128 stands for zero in the data rows.
Some points:
[131 169 157 110 111 118 214 128 116 136 151 104 131 156 182 140 142 135
 148 130 127 130  91 107  97 143 120 140  67 198 112 101]
[ 95  90 112 108 114 188 118 145 111 113 149 148  87 136 167 152 104 125
 112 114 168 116 113 133 142 144 143 121 139 138 143 145]
[116 151 150 116 128 119 186 119  59 103 126 181 198  89 166 109  71 138
 112 160 103 160 132 127 142 112 134 207 104 132 129 105]
[168 218 145 138 102 127  80 133 120 147 146  80 141  89 159 128 132  92
 108 157 113 148 135 173 149  74  64  90  83 188 137 133]
[ 83 117 158 137 183 168 131 111 166  96 186 118 133 119  92 129  79 131
 115  60  29  61 117 139 189 116 152  78  84 114 141 163]
[113 110 151  87 119 133 182 145 147 110 110 161 133 139  67 108 160  62
 103 146 123 110 122 108 103  78  83 136 143  71 127 137]
[164 111 143 130 109  84  79  86 125  99 149 137 145 148 129 142 148 170
 122 117 157 107 114 120 120 131 117 168  91 145 101 136]
[ 94  93 115 163 150 136 120  99 127 152 100 152 123 130 133  98 144 133
  92 107 136 150  88 155 103 119 157 108 142 174 156 157]
[137 107 148  94 170  54 176 135 115 138 119 119 128 115 157 127 139  87
 138 159 131 129  93 157 142 149 105 131 119 103 109 125]
[223 125 104  90 225 180 189  94  75 107 146  87 186 105 191 167 204  98
 198 154 141  33 135 129  95 134 142 121 179  98 255  63]
[124 114  98 139 112 135 144 139 138 170 128 120 128 109  75 164 131 145
 170 162 123 136 109 118 120  67  88 130 125 116  93  67]
[127 156 128 160 165 151 119 130 124 136 103 119 135 114 155 109 178 148
 104 135 141 150 132 139 105 114 183 100 140 146  92 131]
[101 109 135  78 133 139 163 160 124 144 110 132 157 118  63 123 147 115
 136 141 123 138 118 112  80 115 113 139 106 110 112 116]
[105 131 120 162 171 141 118 117 122 110 135 101 142 142 114 105 162 127
 117 129 133 162 133 127 125  99 145  75 141 163 117 134]
[ 88  98 120 136 187 121 113 119 119 119 165 112 128 145  95 115 163 125
  86 112  98 168 125 133 138 103 140  87 133 167 170 147]
[120 141 102 199 192 145 112  96 110 141 104 125 116 135 114 133  86 105
  95 106 122 133  98 127  78 120 111 121 157 137 150 158]
[169  64  83 228 173  46 144 141 171 164 147 113  94  75 149 196 124  95
 154 117 113 180 138  71 150 129 189 137  66  97 123 195]
[169 151 163 136 149 200 145 114 206 113 114 119 110  39 162 138 119 158
  93 133  65 132 143  93 139 157 169 163 143 138  83 165]
[113 115 100 126 143 154 124 111 104  95 150 130  97 118 156 124 156 117
  88 115 153 174 131 134 124 105 136 119 155 146 132 135]
[158 165 106 135  96 125  99 162 116 129  95 107 113 122 139 108 127  97
 122 131  85 148 153 141 111 115 173 152 126 140 101 118]
[209  67 193 139 124 107 184 130 101 108 140 145 201 128 133  77  34 108
 162 154 151 215  81 164 165 155 128 135 175  54 156 111]
[138 118 130  89 133  99 148 140  93 108 141 152 127  99 140 102 105  95
 147 136 101 118  93 112 106 144 117 123  90 151 115 101]
[165 104 165 102 151  47 196 153 133 145 131  93 116 135 156 130 125 103
 155 138 180 149  55 160 147 169 123 114 133  98 132 121]
[117 120 124 118 131 153 162 121  92 156 123 136  93 146 146 121 168 170
 125 149  76 141 145 120 122  63  70 128 147  83  89  60]
[126 124 164 118 157 145 161 142 133 101  64 139 132 160 159 142 135  95
 122 149  98 115 108 127  85 160  89  91  83 140  89  79]
[173  77 145 149 158 130  80 199 161 111 142 179  98 122 145 108 139 166
 123 112 180 106 174 167  99 147  99 189 112  77 138 143]
[117 134 130 163 148 156 102 143 147 228  91 114 153 155 129 123 155 127
 136 146 157 112  84 122 164 182 122 142 185 120 125 183]
[136  85 128 114 132  77  73  86 150 101 141  96 152 127 103 115 115 168
  91 127 136 142 112 113 106 141  98 170  98 145 143 123]
[127 117 150 140  79 130 180 120 123 147 149 176 141 104  41 170 130 122
 127 156 137 116 108 157 114  85 145 134 134  83 123 108]
[ 48 204 131  70 128  57 100  78 147 126 103 136 127 140 123 146 143 137
 169 137 126 143 150 163 109 165 168 155 132 143 128 145]
[ 92  81 129 134  56 194 110 143 122 161 121 129 150 135 182 143 118 118
 173 130 147  75 125 114 184 159 137 104 149 144 120 149]
[ 80  98 139 107 140 169 140 127 123 113 159 124  76 141 126 129  72 140
 113 127 136  82 127 125 184 107 135 108 127 166 155 165]
[142 150  92 131 138 131 122 126 163 167 112 158 137 196 151 126 126 131
  95 126  96 172 164 129 181 101 208 156  30  39 143 140]
[112 109 104 145 126  84 127 157  96 117 195  79 118 152 119 133  98 149
  49 137  98 151 200 143 105 195  57 157 157 132 136 117]
[111 120  79  63 163 133  98 140 148  80 169  89 107 108  99 113 152 118
  93 141 205 171 129  84 190 117 148 157 162 152 140  83]
[ 98  23 109 109 100 160  84 110 128 188 150 177 153 126 176 131 119 102
 119 174 101  91 148 114 133 147 133  95 143 180 154 149]
[ 56 129 161 163 111  90  91  63 110  68  70  96  88 149 151 161 144 113
 206 122 138 131 159 160 137 132  88 164 122 105 107 133]
[113 148 212 147 118 110 124  56 136 197 128 118  85 110 121  74 123  65
 131  24 168 163 192 130 118 201 127 119 130 148 154  37]
[139  76 146 119 107 100  86  75 161 100  92  87 121 109 153 134 137 155
 124 103 161 119 129 138 132  79  93 187  86 109 122 134]
[102 103 112 111 145 150  92 167 128 112  71 154 130  87  78 108 114 162
 144 107  95 142  69 104 116 148  97  93  92 118 141  29]
[150 109  75 125  62  88 162 117 185 104  88 117 117 135 141  78  85 180
 109 103 125  73 162 196 115 119 106 119 153 119 163 135]
[144 188 110 158  95 101  81 134  96  78 128 126 101 128 139  98 132  91
  93 130 166  94 102  43 126 135 149 105 136  99 126  80]
[ 94 130 211 124 119 134 198 161  71  94  33 145 203 102  50 192 121  89
  96 161 159 144 169 107 143 149 121 161  97 143 155 145]
[138 118 131  89 133 100 149 139  92 108 141 152 126  99 141 102 105  97
 147 136 101 118  93 112 106 144 118 124  90 151 115 101]
[156 161  97 128 104 111 109 106 143 127 144 172 142 205 112 105 118  84
 104 103 117 131 144  86 177 119 181 117  68  85 123 116]
[123 191 109  87 106  88 118  79 102 123 121 155 123  65 144 124  88 206
  98 135 167 148 164  46 101 158  99   4 121  34 143 189]
[116 115  88 133  91 104 101  88 113  84 122  66 126 153 101 101 111 140
 127 131 114 116 111 170 100 178  87 154  99 137 128 130]
[ 53 133 103 123  66 165  85 124 133 132 177 125 168  90 192 129 175  87
 169  96  90 159  79  95 128 139 108 176 198 111 164 158]
[138 140  97 140 139 106 140 132 208 105  90 195 113 164  99 130 100 216
 255 122 118 157 190 122 130 116 126 131 163 166 213 147]
[127 117 151 140  79 130 179 121 123 147 149 176 139 105  41 167 130 123
 127 158 138 116 108 157 113  85 145 134 134  82 123 107]
[177 183 109  83 115  92  81  93  87 108 126 168 110 165  92 155 135 114
 164 120  77 139 131 141 127 194 144 117 186 147  81 144]
[101 109 143 106 180 158 134 113 134 103 172  95 132 150  99 134 148 146
 121 101 122 141 133 144 189 108 141  77 154 156 113 162]
[102 120  80 177 158 181  98 111  90 110 118 148 100 128 173 160  66 102
  98 119 133 122 115 128  51 129 123 131 138 118 142 122]
[132 186 105 159 185 172 134 140 126 150 124  87 167 130 141 121  53 125
 140  86 155  81 116 104  95 121 125 136 170 100  78 166]
[156 138 106 119  86 155 143 134 151 132  97  63 106 148  94 101 165 138
 121 156 126 173 183  96 120 154 155 133  67  72 164 200]
[129 164  96 106  80 125 137 115 142 114 102 139 126 168  90  88 159 147
 175 122 104 166 171 146 135 143 149 129 118 124 152 177]
[131 168 157 110 111 118 214 128 115 136 152 104 131 156 182 139 143 136
 148 131 127 130  91 107  96 143 121 139  67 198 112 101]
[133 114 143 112 172 189 135 124 134 108 132  91 131 133 116 124 159 149
 121 110 141 120 148 142 159 135 177 101 153 148  68 146]
[ 98 117 121 156 136 154 113 129 145 210 108 143 148 149 142 111 122 141
 119 154 162 109  99 125 163 157 134 140 169 150 132 161]
[173  77 118  77 101  75 103 122 101 167 114 114 149 131 140 129 150 157
 122   8 134  87 147 104 118  56  88 182 123 115  95 157]
[150 170  49 206  95  62 151 147 141 112 107 118 154  65 153 127 183 125
  96 137 141 115 145 128 155 150 132 103 113 178  85 117]
[132 153 114 151 120 165 123 107 123  89 133 105 123 115 149 101 159 102
 133 124 171 163 130 107 120  98 120  89 172 147  96 135]
[ 87 119 119 134 144 171 131 126 125 129 133 117 127 152 157 123  80 152
 135 128 156 121 117 138 146  97 134  97 153 148 108 151]
[177 198  77 117  92 137 119 132 143 118 111 131 130 111 101 134 173 145
  91 123 116 149 114 172 154 204 107 109 110 135 124 156]
[170 152 178 131  84 115  68 197  84 157 103  77 101 105 118 123 105  98
 135 110 101 181 138 147  84  89 160  94 119 169 157 159]
[150 152 105  79 140 108  68 139 141 134  54 168 121 145 130 135  87  72
 142 106  98 148 173 164 171  90 196 148 111 108 110 102]
[155 130 113 144 126 100  85 138 141  91 119 175 149 156 120 137 120 160
 190  96 158  93 141 141 125 120  87 136  99 137 127 150]
[182 119 109 170  86 112 115 133 141  93 111 127 117 165 121 119 112  94
 161 140  78 180 177  84 134 117 155 120 154 125 114 135]
[119 126 137 131 185 161 126 136 140 120 117  84 144 136 108 114 170 149
 131 126 141 145 139 132 144 117 178  96 152 170  84 141]
[123 111 147  94 172  88 145 128  98 124 108 160 132 104 153 102 152  76
 134 173  77 107 116 153 123 146  91 109 112  96  85 117]
[ 95 123 139 156 167 147 135 118 130 173 128 117  82 154  98 104  52 126
 114 176 114  48 126  96 175 112 118 150 160 177 149 178]
[141 127 124 125 146 201 137 117 133  98 132 105 148 110 164 134 124 138
 127 103 143 122 160 129 135 133 168 107 153 126  50 129]
[127 117 150 140  79 130 179 121 124 146 149 176 141 104  41 169 130 121
 127 157 138 116 108 156 115  85 144 134 134  83 124 107]
[112 114 125 142 139 169 125 138 130 191 108 129 133 157 137 125 113 135
 127 151 178  65 119 125 174 163 147 136 158 146 104 166]
[175 161 149 205 148 151  98 189 110 114 202 186 141 144 112 121 175 164
 164 107 144 107 174 141 147 166  47 157  75 143 138 154]
[112 126 138 151  77  76 163 212 211  96 148  71 136 139 154 154 115 164
  65 127 109  61 213 155  94 181 162 113 186 130 155 100]
[211 199  90  70 143 152  93  77 128 151 180 112  47 109 118 128 108  79
 115 119 164 122 110 156 116 158 104 146 114 140 130  87]
[134 154 189 120 128 150 173 141 165 106  83 163  93 176 167 156 184 135
  79 125 105 153  67 136 118  93  67 117 157  99 126  96]
These points spread out most along one direction. Take the direction at right angles to it along which they spread out most. Go by this last direction. Where along it does each point below lie, from 0 to 99? The average is 50, and the first point in the table lies past the average. One standard deviation of the points above along it is 16.
[145 128 135  98 132 107 182 137  89 134 156  92 114 105 162 117 115 138
 168 154 129 160  83 136 126 152 128 167  97 140 123 105] 60
[201  87 181 131 114 100  41  79 127 126 155 127 134 149 117 130 150 206
 120 151 121  89 111  90 104 125 139 169  99 120 123 126] 36
[115 196 155 102 122 120  62 136 167 148 185  48 192 141 174 168  75 100
  91 153 146 155 163 163  92 115 111  93 123 137 132  64] 46
[110 133 179 154 168 104 117 187 213 117 163 195  94 123 158  96 151 157
 215 147 153 106 240 144  94 113 136 144 150  94 151 152] 35
[ 95  90 111 107 115 188 118 146 111 114 149 148  88 136 167 151 104 125
 112 113 168 116 114 133 141 144 143 121 139 138 143 146] 65
[ 90 102  91 121 123 147 139 134 136 144 125 125 144  82  54 109 128 117
 175 154  99 111 106 139  93  85 105 138  92  88  95  83] 60
[ 71  94 105 136 118 154  96 109 134 134 138 157 139 115 166 117 141 117
 104 112 110 151  85 132 107 127 140 137 151 154 177 142] 60
[ 89  88 126 133 126 157 131 124 127 179 124 150 125 147 145 113  87 142
 117 159 154  69 137 122 179 129 146 120 146 180 127 156] 69
[120 121 123 117 136 118 134 145  78 166  93 127 106 117 108 181 149 201
 123 100  97 165 122  88 164 126  78 118 146 132 126  35] 55
[ 97 183 125 170 103  55  84 176  64 122 161  89  91 121 122  87 159 125
 109 105  91  97  67 114 155  90 186 135 123  91 166 123] 38
[138 129 155  92 115 118 173 161 157 154 129 144 144 159  84 187 154 121
 119 125 138 150  92  82  81 104 108 134 152 142 108 113] 63
[127 117 150 140  79 130 180 120 125 146 149 176 141 105  40 168 130 121
 127 157 138 116 108 155 114  85 144 134 134  83 123 107] 63
